[[7241 9076 7210 3424]
 [7714 9890 3097 6851]] Answer: 9890

[7 6 2 8 5] Answer: 2

[3 1 1 7] Answer: 1

[[-30 -45 -30 -31]
 [-10 -46  32 -24]
 [-32 -47 -43 -40]] Answer: -47

[5 4 1 8] Answer: 4

[681 188 755 932 591] Answer: 755

[[41 40 45 73]
 [57 86 49  2]] Answer: 86

[[ 513  747  621  603]
 [ 365  880  272 -350]
 [ 840  -87 -555  515]] Answer: -87

[[-31 -23 -28 -43  45]
 [ 24   6  -1  37  -6]
 [-13 -10 -26 -10   9]] Answer: -26
---
[ 61  69 -72 -61] ⇒ 69
[-60 -72 -59 -38 -26] ⇒ -26
[-66 -57   2  17  47 -10 -25] ⇒ 47
[-17  29  55   6] ⇒ 55
[ 64   1  61 -15  24 -34] ⇒ 64
[ -8   7 -71 -35] ⇒ 7
---
[  2  -4  73  26 -29  -8]	73
[ 66  -3 -24 -18]	-24
[ -2 -55  31 -41 -70]	31
[ 19  21   4 -54]	4
[ 52  70 -58  64  19  -1]	-58
[-60 -29  26   2  32]	26
[ 49  58 -50  45]	-50
[ 61  58  22 -25]	22
[-10   0  51  73]	51
[-51  -3  63 -46  21 -61]	63
---
[[ 36  24 -27 -27 -15  49]
 [-33 -23 -57  27   1  28]
 [-37 -11 -66  -7 -32   8]]	-11

[[ 35   4  34 -12 -10  11 -11]
 [-38  65 -43  39  62 -61  42]
 [-13  -8 -10  10  -7   9   9]]	-8

[[ 26  12  -3 -46]
 [ 25 -25  18  35]
 [ -8  11  17  59]]	11

[[ -4  46   7  -3]
 [-34  18   0  31]
 [-32  57 -39   8]]	57

[[ 18  15   3 -15  -4]
 [ 12  17   2 -43 -31]
 [-59 -37 -37  -2 -27]]	-37

[[ 37  -8 -51 -67]
 [ 53 -23 -55 -42]
 [-43  40 -57 -24]]	40

[[ -2 -26 -18  -4]
 [ -7 -55 -46 -14]
 [ -3 -14 -15   5]]	-14
---
array([-10,  64, -16, -56, -38]) >> -16

array([[-29,  18,  17,   5,  60, -30],
       [-24,  21,  18,   5,  61, -26],
       [-30,  17,  15,   3,  59, -30]]) >> 17

array([-57, -44, -11,  -5,   6,  41, -21]) >> -11

array([ 20, -51, -28, -13, -71]) >> -28

array([31, 54, 35, 28, 58, 73, 31]) >> 35

array([[ 41,  -6,  43,  10, -25],
       [ 57, -11,  42,  33, -38],
       [ 47, -21,  40,  22, -60]]) >> 43

array([[-15,  53,  30, -19,  12,  40,   3],
       [ 22, -53,  16,  37,  22,  -5,   8]]) >> 30

array([ 19, -42, -10, -71, -61,   7, -34]) >> -10

array([[-28,  23,   6, -19],
       [ 62,  31,  14, -60],
       [  2,  20,  -1,   7]]) >> 6
---
array([[ 0.17,  0.07, -0.15, -0.11,  0.01,  0.00,  0.05],
       [-0.22, -0.10,  0.08, -0.05, -0.04, -0.14,  0.10]])
0.01

array([-0.071, -0.151,  0.041, -0.119, -0.058,  0.192])
-0.119

array([[ 1.455, -0.267,  1.048,  1.160,  0.617, -0.678, -0.130],
       [-1.286, -0.390, -2.245, -0.172,  0.029, -0.062, -1.677],
       [-0.975,  0.389, -0.138,  0.227,  0.312, -0.342,  0.221]])
0.617

array([[ 0.0,  1.9, -1.0,  1.7, -1.8],
       [ 0.1,  1.4,  2.1, -1.4, -1.6]])
-1.0

array([-0.41, -0.98, -0.74,  1.37])
-0.98

array([[  39.22, -115.40,  -33.88,   91.25,  103.35],
       [ 172.85,  -87.33,  107.16,   95.00,   37.06]])
-33.88

array([-0.107,  0.991, -0.377, -1.001,  0.225, -0.879])
-1.001

array([-1.639, -0.733,  1.208,  1.578,  0.781,  0.188,  0.216])
0.781
---
Q:  31   17   70    7  -29
A: 7

Q:  -4  -25  -68   46   -5   -7    5
A: 46

Q:  53    3  -25  -14  -34    4   27
A: -14

Q:
-13  -21  -30  -18   14    7
-13   -4  -43  -63   -4  -30
A: -18

Q:   1  -13  -11  -16  -58   69   30
A: -16

Q: -62   52   10   18
A: 18

Q:
 12  -37  -58  -36   12
 40   35   -5  -40  -33
A: -36

Q: -73   18   30  -71   46   35   15
A: -71

Q:
 13   -2  -18   14   58  -11   39
-10  -34   -1  -20   -9   -9   66
A: 14
---
[495 465 769 425 176 641 404] 404, 495

[356 180 239 361 757] 757, 356

[ 28 -37 -45 -42] -42, 28

[663 759 866 402 130] 130, 663

[[-500 -612 -109 -246]
 [ 488  -67   37 -253]
 [ 759   38   63 -114]] -246, 759

[[-461 -822 -258  142 -946 -341  145]
 [ 308  385  202  142  135  800  -73]] 145, 308

[ 782 -598 -320  111   -3 -962] -962, 782

[-513  946  491  -35  418 -391  174] 174, -513

[-729  647 -521 -459 -552] -552, -729

[[226 263  65 506 111 819]
 [226 709 171 196 396 204]] 819, 226
